In the data rows, the value 50 means zero.
How far apart are the two rows of each pair, measured in a hidden way? 0 means very close, and 40 very far. Two or three weighted sums of its numbers give each row a place; it is the straight-line distance between the places.
(44, 62, 35, 51, 66, 41, 58, 53, 52, 50, 58, 59, 57, 57, 61, 54)
(54, 66, 36, 49, 53, 52, 66, 44, 57, 70, 68, 55, 57, 39, 39, 49) ~ 17
(59, 40, 63, 44, 25, 69, 37, 45, 46, 59, 46, 33, 36, 35, 23, 37)
(45, 50, 49, 52, 54, 45, 42, 46, 51, 59, 43, 41, 49, 57, 59, 58) ~ 13
(42, 44, 41, 35, 52, 46, 63, 40, 45, 45, 68, 50, 42, 53, 51, 39)
(48, 61, 39, 48, 51, 51, 50, 40, 52, 54, 50, 52, 50, 48, 44, 53) ~ 16
(55, 51, 54, 62, 50, 58, 55, 42, 54, 57, 57, 42, 47, 54, 47, 48)
(45, 47, 50, 41, 41, 50, 42, 40, 41, 52, 50, 46, 43, 41, 40, 42) ~ 11
(47, 43, 56, 41, 51, 51, 42, 51, 45, 42, 44, 40, 41, 44, 46, 52)
(61, 49, 52, 45, 43, 60, 46, 46, 57, 59, 59, 41, 54, 36, 34, 43) ~ 7
(53, 37, 62, 46, 35, 53, 31, 63, 46, 42, 32, 52, 46, 44, 48, 45)
(54, 50, 54, 52, 50, 44, 53, 58, 60, 52, 53, 57, 69, 55, 60, 54) ~ 9
(64, 30, 64, 55, 30, 72, 44, 49, 50, 56, 43, 29, 37, 50, 45, 34)
(26, 82, 21, 41, 77, 23, 53, 25, 33, 58, 63, 52, 46, 43, 46, 67) ~ 35
(51, 38, 54, 61, 46, 57, 51, 59, 56, 47, 45, 50, 59, 61, 59, 49)
(70, 46, 67, 68, 41, 65, 53, 58, 71, 59, 47, 47, 52, 59, 54, 51) ~ 7
(56, 39, 55, 61, 58, 59, 47, 57, 62, 44, 36, 54, 55, 62, 68, 62)
(65, 34, 68, 57, 40, 61, 63, 64, 66, 55, 58, 50, 61, 68, 57, 38) ~ 15
(71, 57, 59, 58, 36, 63, 58, 56, 64, 71, 52, 57, 62, 46, 45, 49)
(47, 42, 54, 64, 51, 53, 52, 53, 54, 40, 40, 47, 54, 67, 64, 56) ~ 3
(58, 63, 50, 45, 53, 47, 49, 56, 57, 59, 53, 53, 54, 32, 41, 65)
(54, 46, 59, 49, 38, 50, 55, 65, 47, 50, 48, 61, 57, 52, 47, 42) ~ 8
(53, 56, 45, 52, 65, 54, 40, 31, 53, 63, 40, 38, 43, 50, 53, 62)
(46, 43, 48, 52, 50, 55, 55, 49, 52, 37, 55, 47, 52, 51, 47, 42) ~ 16
(43, 29, 56, 53, 18, 48, 21, 47, 43, 31, 62, 40, 21, 40, 43, 45)
(66, 55, 61, 47, 38, 59, 41, 56, 59, 66, 43, 46, 50, 32, 36, 52) ~ 31
(49, 40, 60, 44, 53, 47, 42, 62, 50, 30, 39, 54, 56, 55, 61, 54)
(46, 45, 54, 37, 37, 45, 33, 49, 34, 42, 37, 43, 45, 37, 38, 40) ~ 11
(59, 54, 52, 43, 39, 55, 46, 40, 49, 62, 52, 42, 43, 29, 21, 45)
(52, 43, 58, 47, 54, 40, 28, 58, 55, 36, 35, 60, 60, 44, 58, 60) ~ 30
(59, 44, 52, 51, 42, 60, 43, 49, 49, 57, 55, 37, 44, 47, 44, 40)
(42, 45, 52, 38, 43, 41, 47, 65, 39, 29, 55, 65, 54, 43, 43, 46) ~ 14
(59, 49, 62, 64, 58, 50, 41, 61, 64, 59, 41, 53, 52, 59, 64, 64)
(44, 53, 49, 42, 52, 40, 36, 52, 40, 49, 43, 50, 51, 41, 46, 58) ~ 11
(45, 72, 47, 62, 76, 30, 56, 55, 56, 47, 53, 65, 63, 64, 72, 79)
(53, 46, 54, 54, 48, 61, 34, 30, 49, 57, 34, 30, 35, 49, 49, 50) ~ 14
(40, 59, 40, 34, 50, 44, 43, 42, 36, 59, 54, 42, 40, 44, 42, 46)
(46, 61, 47, 45, 59, 36, 40, 49, 50, 56, 56, 55, 57, 52, 50, 59) ~ 6
(48, 61, 49, 62, 73, 39, 51, 57, 58, 52, 42, 63, 71, 61, 69, 69)
(45, 44, 47, 52, 52, 50, 58, 50, 45, 45, 52, 52, 46, 50, 50, 48) ~ 9
(59, 56, 48, 60, 54, 53, 45, 63, 58, 50, 41, 63, 53, 47, 54, 59)
(51, 46, 51, 29, 40, 45, 41, 36, 44, 43, 49, 43, 57, 28, 34, 46) ~ 14
(57, 51, 49, 56, 52, 49, 72, 65, 59, 54, 60, 70, 63, 57, 54, 46)
(51, 59, 42, 50, 67, 43, 58, 53, 61, 55, 54, 57, 61, 50, 54, 64) ~ 2
(45, 56, 39, 36, 41, 49, 62, 43, 39, 51, 67, 54, 39, 52, 39, 24)
(32, 53, 42, 41, 58, 37, 41, 52, 39, 33, 43, 56, 46, 45, 55, 59) ~ 8
(40, 68, 46, 47, 62, 32, 49, 46, 47, 51, 59, 55, 52, 52, 55, 61)
(60, 52, 63, 65, 56, 51, 37, 62, 70, 56, 38, 53, 57, 51, 58, 66) ~ 25
(51, 42, 56, 45, 33, 57, 48, 49, 42, 39, 62, 41, 52, 45, 32, 29)
(50, 43, 46, 56, 52, 59, 53, 48, 54, 47, 51, 44, 49, 54, 50, 45) ~ 12
(43, 52, 42, 47, 50, 46, 59, 44, 47, 52, 62, 51, 58, 55, 51, 46)
(50, 49, 52, 43, 42, 50, 48, 56, 42, 40, 46, 52, 53, 45, 45, 49) ~ 5
(67, 38, 70, 62, 35, 60, 57, 70, 64, 51, 61, 58, 61, 56, 48, 36)
(43, 53, 38, 60, 61, 45, 56, 47, 56, 62, 59, 55, 54, 69, 65, 53) ~ 2
(31, 74, 29, 38, 68, 24, 56, 35, 38, 45, 63, 60, 64, 43, 47, 61)
(52, 43, 60, 71, 59, 47, 40, 64, 62, 34, 21, 59, 60, 54, 70, 71) ~ 31
(57, 62, 44, 54, 69, 41, 45, 49, 65, 56, 50, 61, 67, 44, 54, 68)
(71, 65, 55, 58, 49, 58, 61, 47, 72, 77, 62, 51, 66, 40, 42, 58) ~ 15
(34, 48, 43, 47, 55, 43, 50, 43, 37, 38, 37, 46, 49, 49, 55, 57)
(50, 43, 52, 39, 46, 53, 26, 39, 44, 65, 47, 35, 33, 33, 44, 50) ~ 7
(43, 67, 47, 44, 45, 46, 61, 40, 42, 60, 57, 46, 47, 48, 39, 45)
(40, 64, 38, 44, 70, 31, 51, 55, 51, 47, 60, 59, 56, 47, 53, 65) ~ 10
(46, 57, 49, 56, 60, 48, 50, 51, 51, 54, 44, 43, 46, 51, 56, 60)
(44, 57, 47, 53, 48, 48, 76, 43, 47, 64, 72, 52, 50, 63, 48, 37) ~ 8
(56, 50, 50, 57, 50, 61, 43, 30, 53, 65, 47, 32, 35, 46, 43, 50)
(51, 33, 66, 50, 56, 47, 43, 61, 57, 46, 36, 43, 50, 66, 74, 65) ~ 36
(64, 45, 62, 57, 51, 51, 57, 68, 67, 44, 43, 68, 68, 61, 65, 55)
(41, 48, 44, 51, 65, 43, 61, 42, 53, 45, 58, 48, 56, 60, 61, 58) ~ 14
(63, 53, 59, 47, 39, 53, 45, 56, 57, 56, 52, 53, 47, 34, 36, 45)
(38, 45, 54, 70, 61, 41, 55, 55, 49, 28, 29, 53, 59, 66, 71, 63) ~ 8
(62, 41, 57, 44, 33, 63, 49, 56, 52, 52, 64, 49, 46, 40, 28, 32)
(44, 48, 49, 48, 44, 49, 47, 50, 43, 51, 52, 48, 49, 49, 41, 44) ~ 7
(57, 41, 61, 46, 34, 58, 52, 55, 46, 50, 53, 48, 55, 52, 49, 37)
(76, 38, 66, 63, 44, 68, 45, 59, 71, 60, 45, 42, 51, 54, 51, 42) ~ 16
(39, 64, 44, 37, 46, 39, 69, 50, 38, 61, 72, 56, 45, 55, 42, 33)
(42, 50, 52, 49, 51, 43, 56, 49, 51, 61, 48, 50, 47, 57, 55, 51) ~ 21
(42, 59, 40, 42, 39, 52, 44, 31, 29, 58, 58, 36, 30, 34, 29, 43)
(44, 39, 50, 51, 50, 54, 48, 53, 50, 47, 35, 42, 45, 50, 53, 49) ~ 25
(69, 36, 73, 71, 40, 63, 55, 69, 68, 54, 50, 52, 60, 75, 64, 44)
(36, 41, 46, 47, 48, 45, 50, 45, 36, 34, 42, 44, 45, 56, 52, 47) ~ 19
(57, 41, 56, 58, 42, 62, 65, 50, 56, 52, 53, 41, 48, 58, 48, 38)
(50, 63, 46, 61, 56, 52, 44, 33, 56, 60, 40, 40, 46, 41, 49, 63) ~ 17
(65, 45, 49, 68, 53, 65, 67, 38, 68, 56, 57, 49, 59, 66, 59, 46)
(32, 61, 37, 56, 72, 33, 49, 46, 44, 53, 43, 58, 51, 63, 73, 70) ~ 13
(72, 36, 69, 62, 28, 77, 46, 44, 58, 60, 42, 34, 35, 40, 35, 40)
(38, 64, 43, 36, 67, 27, 44, 49, 43, 37, 42, 62, 52, 42, 52, 67) ~ 30
(50, 42, 56, 47, 49, 45, 41, 50, 47, 37, 41, 47, 50, 48, 54, 51)
(42, 44, 36, 56, 69, 45, 55, 54, 54, 33, 44, 54, 58, 54, 63, 64) ~ 7
(48, 34, 57, 42, 42, 47, 51, 68, 43, 23, 52, 64, 63, 54, 51, 39)
(67, 31, 67, 61, 34, 69, 56, 61, 62, 48, 53, 44, 54, 58, 51, 34) ~ 21
(47, 37, 58, 63, 49, 57, 39, 43, 46, 35, 30, 36, 38, 63, 63, 48)
(25, 71, 29, 42, 65, 32, 67, 33, 37, 47, 56, 58, 53, 44, 50, 57) ~ 17
(60, 38, 60, 41, 42, 47, 63, 72, 59, 53, 66, 62, 65, 56, 56, 39)
(43, 42, 52, 50, 52, 48, 41, 64, 47, 32, 34, 57, 53, 48, 56, 65) ~ 23
(34, 65, 25, 30, 61, 32, 50, 29, 34, 49, 62, 50, 56, 26, 35, 56)
(61, 59, 49, 54, 54, 58, 55, 47, 59, 58, 53, 54, 45, 45, 44, 49) ~ 16
(29, 65, 39, 41, 61, 26, 44, 52, 40, 51, 43, 55, 50, 47, 57, 65)
(21, 58, 24, 25, 54, 35, 49, 37, 21, 57, 68, 45, 28, 38, 41, 41) ~ 16
(70, 60, 54, 76, 60, 61, 69, 50, 76, 62, 53, 63, 68, 60, 61, 62)
(41, 41, 47, 51, 48, 48, 48, 47, 43, 38, 48, 53, 56, 60, 56, 46) ~ 17
(69, 52, 65, 77, 60, 50, 69, 74, 77, 69, 55, 76, 79, 79, 82, 56)
(53, 45, 49, 44, 43, 55, 45, 48, 42, 44, 50, 47, 42, 31, 29, 41) ~ 26
(40, 57, 41, 35, 63, 39, 45, 37, 41, 52, 56, 44, 40, 37, 43, 55)
(63, 33, 71, 52, 36, 65, 39, 60, 54, 40, 39, 47, 49, 40, 45, 51) ~ 11
(47, 50, 49, 34, 39, 52, 53, 57, 42, 50, 60, 47, 44, 36, 33, 37)
(43, 51, 40, 47, 53, 54, 56, 37, 45, 42, 55, 46, 48, 43, 44, 44) ~ 28
(56, 45, 65, 65, 45, 54, 58, 59, 61, 47, 53, 51, 61, 69, 58, 47)
(54, 61, 43, 72, 61, 51, 59, 52, 63, 62, 49, 57, 56, 52, 56, 62) ~ 19
(49, 48, 56, 50, 49, 47, 55, 45, 56, 48, 49, 52, 54, 59, 60, 59)
(28, 50, 40, 42, 70, 35, 30, 34, 38, 34, 28, 40, 29, 38, 57, 77) ~ 16
(54, 48, 56, 57, 46, 49, 57, 66, 59, 57, 65, 62, 59, 68, 59, 46)
(51, 47, 52, 53, 47, 54, 51, 55, 49, 43, 40, 49, 61, 51, 49, 51) ~ 10
(54, 41, 57, 52, 43, 60, 43, 43, 50, 55, 44, 43, 44, 53, 48, 39)
(52, 58, 36, 59, 59, 48, 68, 46, 59, 58, 64, 61, 53, 60, 58, 51) ~ 11
(29, 58, 30, 31, 71, 29, 54, 48, 40, 39, 69, 64, 54, 47, 57, 55)
(53, 44, 58, 55, 41, 56, 62, 52, 53, 55, 60, 47, 58, 62, 50, 35) ~ 34
(60, 44, 48, 58, 51, 56, 62, 58, 63, 58, 57, 57, 59, 53, 50, 47)
(56, 39, 62, 37, 37, 52, 37, 59, 48, 49, 50, 45, 44, 35, 37, 40) ~ 12
(59, 49, 56, 55, 41, 60, 54, 60, 55, 48, 46, 55, 48, 45, 45, 50)
(59, 56, 50, 65, 55, 56, 58, 46, 65, 61, 58, 50, 52, 54, 52, 55) ~ 9
(49, 50, 57, 64, 41, 53, 54, 59, 51, 62, 48, 49, 53, 67, 55, 45)
(43, 32, 53, 30, 31, 61, 35, 26, 29, 40, 40, 24, 26, 40, 35, 30) ~ 31
(47, 38, 59, 48, 30, 63, 43, 45, 44, 44, 32, 32, 36, 44, 40, 44)
(53, 76, 45, 48, 48, 43, 42, 51, 52, 67, 53, 60, 47, 39, 41, 57) ~ 17
(46, 55, 47, 32, 47, 42, 34, 43, 38, 39, 37, 48, 39, 25, 37, 57)
(58, 42, 49, 60, 57, 52, 48, 60, 63, 51, 50, 54, 58, 58, 65, 62) ~ 16
(30, 59, 42, 46, 68, 28, 47, 41, 47, 38, 44, 53, 55, 61, 68, 70)
(53, 67, 43, 54, 46, 55, 67, 40, 48, 64, 62, 50, 46, 41, 32, 45) ~ 24
(49, 55, 41, 38, 60, 42, 47, 46, 51, 44, 52, 58, 48, 40, 48, 55)
(52, 64, 37, 51, 56, 44, 61, 50, 56, 68, 63, 56, 48, 43, 43, 52) ~ 25
(55, 32, 58, 67, 45, 62, 71, 55, 57, 45, 52, 46, 68, 73, 66, 41)
(41, 52, 39, 33, 47, 49, 57, 41, 37, 42, 59, 47, 38, 42, 40, 43) ~ 17
(37, 58, 40, 35, 52, 36, 50, 41, 37, 51, 52, 49, 43, 43, 48, 53)
(49, 37, 56, 55, 41, 57, 45, 46, 41, 51, 39, 31, 46, 53, 52, 47) ~ 19
(41, 53, 51, 49, 62, 41, 29, 50, 46, 46, 24, 46, 38, 42, 53, 76)
(49, 41, 51, 53, 53, 52, 41, 54, 51, 44, 41, 51, 51, 52, 54, 54) ~ 18
(50, 54, 45, 33, 39, 54, 50, 38, 37, 59, 56, 38, 40, 35, 33, 37)
(54, 39, 65, 54, 42, 54, 48, 58, 53, 38, 40, 50, 48, 58, 55, 48) ~ 7
(52, 55, 47, 58, 55, 46, 66, 57, 60, 50, 55, 67, 64, 63, 60, 55)
(48, 53, 44, 55, 67, 45, 49, 57, 55, 40, 44, 65, 57, 57, 67, 64) ~ 12
(37, 47, 44, 52, 61, 49, 45, 37, 42, 48, 36, 40, 39, 53, 61, 61)
(50, 40, 50, 28, 48, 46, 38, 53, 44, 50, 59, 44, 42, 32, 39, 42) ~ 19
(34, 57, 37, 46, 70, 35, 42, 39, 44, 42, 42, 55, 50, 47, 58, 73)
(51, 29, 66, 43, 37, 59, 31, 36, 39, 28, 31, 29, 36, 47, 48, 47) ~ 9
(50, 42, 51, 59, 45, 48, 71, 69, 54, 60, 66, 63, 60, 76, 63, 39)
(52, 41, 50, 43, 36, 65, 43, 27, 40, 55, 38, 18, 23, 38, 30, 36) ~ 22
(51, 43, 49, 54, 48, 57, 46, 38, 46, 53, 45, 37, 43, 46, 46, 50)
(46, 53, 46, 43, 63, 44, 53, 45, 53, 50, 46, 48, 42, 56, 59, 59) ~ 17
(44, 52, 43, 49, 52, 51, 31, 32, 43, 43, 38, 41, 40, 31, 44, 61)
(38, 52, 51, 46, 82, 60, 56, 79, 32, 48, 71, 38, 25, 51, 31, 34) ~ 30
(49, 55, 44, 56, 65, 46, 60, 60, 60, 43, 54, 65, 52, 57, 58, 61)
(63, 49, 61, 47, 44, 52, 44, 63, 52, 54, 45, 55, 53, 39, 40, 46) ~ 13
(35, 62, 31, 41, 59, 37, 53, 40, 38, 50, 53, 58, 56, 42, 47, 55)
(39, 59, 38, 46, 49, 44, 50, 29, 36, 55, 54, 39, 37, 45, 41, 48) ~ 11
(71, 28, 77, 68, 45, 68, 35, 63, 69, 43, 25, 45, 53, 60, 65, 56)
(47, 62, 45, 59, 60, 43, 49, 47, 50, 61, 50, 50, 49, 54, 54, 57) ~ 12
(62, 30, 71, 45, 29, 62, 39, 60, 47, 47, 44, 37, 36, 38, 41, 41)
(82, 27, 82, 79, 21, 82, 35, 48, 64, 67, 28, 21, 34, 53, 46, 38) ~ 26
(48, 49, 49, 45, 49, 47, 48, 52, 49, 45, 45, 57, 54, 42, 45, 53)
(60, 47, 59, 50, 44, 56, 51, 47, 54, 62, 57, 44, 52, 56, 47, 36) ~ 10
(63, 40, 67, 42, 34, 57, 39, 60, 53, 46, 47, 49, 52, 33, 37, 40)
(44, 65, 37, 52, 58, 43, 75, 37, 49, 65, 67, 47, 60, 58, 54, 49) ~ 6
(45, 24, 64, 44, 32, 62, 34, 42, 36, 40, 40, 23, 32, 57, 50, 30)
(48, 36, 57, 54, 41, 58, 50, 50, 45, 44, 61, 40, 50, 68, 57, 34) ~ 12
(52, 62, 44, 41, 45, 48, 61, 43, 45, 74, 76, 46, 44, 48, 34, 26)
(36, 57, 39, 41, 53, 39, 54, 43, 43, 43, 58, 55, 57, 47, 50, 47) ~ 18
(40, 55, 48, 41, 42, 50, 44, 44, 35, 47, 48, 42, 34, 42, 36, 43)
(42, 48, 44, 35, 49, 44, 44, 44, 39, 46, 50, 45, 47, 39, 43, 50) ~ 7
(54, 42, 58, 53, 47, 57, 58, 63, 48, 38, 49, 59, 62, 64, 60, 42)
(47, 42, 49, 61, 47, 58, 68, 51, 47, 36, 37, 48, 51, 56, 53, 49) ~ 27
(41, 66, 32, 53, 68, 40, 52, 43, 48, 55, 47, 56, 60, 53, 58, 68)
(52, 59, 41, 57, 55, 55, 57, 35, 51, 60, 69, 49, 41, 56, 48, 52) ~ 14
(48, 61, 44, 50, 59, 42, 53, 54, 58, 48, 47, 65, 65, 55, 60, 63)
(57, 43, 61, 58, 46, 62, 40, 49, 49, 53, 46, 45, 48, 52, 52, 47) ~ 11
(29, 34, 48, 23, 42, 44, 32, 44, 24, 27, 44, 40, 32, 36, 41, 41)
(50, 31, 70, 39, 39, 53, 23, 45, 36, 41, 31, 33, 32, 46, 50, 49) ~ 18
(64, 50, 64, 62, 45, 53, 53, 62, 61, 56, 53, 59, 58, 58, 57, 49)
(36, 49, 38, 32, 57, 39, 37, 41, 35, 39, 44, 51, 43, 41, 49, 56) ~ 13
(36, 56, 38, 40, 47, 40, 41, 40, 34, 56, 47, 41, 34, 38, 42, 50)
(39, 43, 51, 51, 62, 28, 49, 68, 50, 21, 36, 77, 64, 64, 77, 66) ~ 22
(54, 35, 55, 45, 54, 53, 38, 54, 46, 42, 41, 48, 43, 50, 54, 48)
(49, 60, 40, 41, 41, 49, 73, 52, 48, 55, 74, 60, 56, 49, 39, 33) ~ 10
(46, 33, 46, 40, 37, 61, 46, 33, 35, 44, 52, 28, 27, 41, 40, 39)
(45, 56, 41, 45, 55, 42, 53, 58, 48, 36, 48, 63, 57, 41, 46, 53) ~ 10
(66, 48, 55, 59, 40, 71, 52, 44, 59, 82, 51, 35, 44, 53, 43, 34)
(56, 39, 62, 50, 32, 57, 53, 60, 52, 41, 51, 53, 49, 49, 44, 35) ~ 24
(59, 39, 60, 54, 42, 64, 49, 51, 50, 44, 46, 46, 42, 51, 47, 38)
(53, 53, 47, 48, 51, 52, 56, 55, 52, 46, 63, 59, 51, 55, 52, 47) ~ 13
(58, 43, 53, 51, 57, 47, 33, 59, 59, 49, 35, 61, 54, 41, 55, 65)
(42, 49, 46, 30, 46, 44, 35, 42, 35, 48, 46, 49, 48, 39, 44, 47) ~ 18
(56, 21, 74, 65, 39, 67, 44, 55, 52, 32, 26, 34, 41, 72, 66, 44)
(59, 45, 53, 49, 47, 64, 40, 33, 51, 53, 48, 35, 41, 36, 37, 48) ~ 28
(62, 44, 65, 59, 49, 60, 51, 56, 63, 49, 46, 48, 57, 52, 53, 49)
(60, 35, 69, 44, 26, 65, 39, 52, 40, 44, 48, 38, 35, 42, 36, 29) ~ 5
(54, 36, 53, 43, 46, 61, 38, 53, 46, 45, 45, 39, 31, 43, 49, 48)
(36, 56, 39, 47, 55, 46, 52, 36, 41, 62, 56, 42, 39, 56, 49, 47) ~ 10
(54, 28, 67, 62, 44, 65, 38, 56, 54, 34, 29, 41, 46, 55, 61, 51)
(43, 55, 35, 50, 63, 44, 61, 42, 51, 36, 61, 62, 55, 51, 56, 52) ~ 36
(53, 51, 48, 51, 45, 59, 50, 55, 44, 61, 63, 47, 32, 48, 40, 38)
(32, 70, 33, 42, 79, 25, 43, 35, 41, 49, 47, 58, 53, 49, 61, 72) ~ 21
(37, 64, 33, 47, 64, 34, 47, 48, 46, 39, 55, 60, 56, 42, 47, 63)
(53, 69, 53, 57, 58, 39, 60, 72, 62, 58, 65, 75, 70, 62, 64, 64) ~ 25
(49, 43, 55, 49, 49, 47, 42, 61, 47, 33, 34, 61, 65, 40, 49, 56)
(43, 54, 48, 38, 48, 39, 40, 59, 41, 45, 46, 58, 45, 50, 50, 46) ~ 17
(35, 55, 44, 39, 47, 40, 36, 45, 32, 48, 41, 45, 41, 35, 41, 52)
(50, 54, 46, 46, 42, 50, 59, 52, 43, 57, 61, 53, 47, 56, 45, 35) ~ 9
(66, 41, 61, 55, 50, 63, 51, 57, 60, 50, 38, 49, 46, 45, 49, 49)
(49, 60, 51, 50, 52, 42, 52, 43, 51, 57, 54, 45, 48, 49, 47, 50) ~ 6
(42, 51, 50, 38, 48, 42, 36, 53, 38, 47, 46, 53, 41, 37, 41, 52)
(46, 75, 31, 46, 69, 35, 63, 47, 57, 55, 64, 69, 62, 37, 46, 67) ~ 20
(49, 47, 51, 46, 53, 40, 54, 62, 52, 46, 51, 67, 62, 60, 62, 47)
(54, 42, 58, 54, 40, 64, 47, 54, 49, 47, 42, 41, 44, 51, 46, 47) ~ 22
(57, 40, 61, 72, 54, 63, 40, 46, 51, 53, 31, 36, 44, 64, 60, 54)
(58, 52, 60, 57, 61, 38, 50, 70, 72, 48, 54, 73, 75, 66, 67, 62) ~ 29
(62, 36, 52, 49, 44, 66, 45, 34, 50, 55, 56, 31, 30, 46, 41, 29)
(49, 55, 55, 57, 56, 49, 47, 52, 53, 46, 33, 54, 51, 55, 62, 61) ~ 13
(49, 50, 51, 40, 49, 43, 44, 54, 49, 48, 54, 57, 47, 47, 52, 51)
(66, 35, 64, 74, 49, 69, 55, 52, 69, 54, 39, 34, 52, 64, 63, 45) ~ 22
(58, 53, 48, 64, 58, 53, 59, 46, 59, 61, 54, 49, 53, 58, 57, 52)
(50, 52, 46, 44, 49, 51, 53, 51, 46, 35, 44, 51, 49, 34, 43, 48) ~ 18
(39, 48, 47, 48, 57, 46, 32, 53, 42, 46, 44, 46, 42, 49, 55, 59)
(40, 63, 38, 38, 49, 38, 65, 39, 40, 71, 71, 50, 45, 47, 39, 39) ~ 4
(56, 61, 46, 53, 62, 44, 66, 59, 66, 51, 57, 72, 72, 49, 55, 60)
(54, 25, 69, 55, 40, 55, 52, 66, 55, 30, 50, 55, 59, 64, 62, 38) ~ 12
(42, 43, 48, 27, 45, 39, 39, 53, 41, 33, 47, 57, 42, 36, 42, 40)
(43, 47, 45, 42, 40, 53, 42, 36, 33, 56, 49, 41, 36, 45, 43, 38) ~ 17
(52, 53, 51, 53, 63, 43, 55, 61, 58, 43, 53, 59, 62, 57, 60, 58)
(59, 54, 46, 69, 62, 50, 58, 58, 63, 67, 51, 61, 55, 62, 64, 59) ~ 22
(57, 40, 56, 63, 44, 57, 63, 64, 55, 51, 55, 58, 58, 67, 56, 39)
(64, 56, 46, 56, 58, 56, 62, 48, 61, 52, 52, 54, 59, 50, 52, 50) ~ 21
(70, 34, 75, 49, 23, 70, 45, 53, 50, 52, 45, 34, 41, 45, 36, 36)
(46, 54, 42, 46, 48, 46, 43, 50, 42, 52, 51, 52, 45, 37, 40, 53) ~ 16
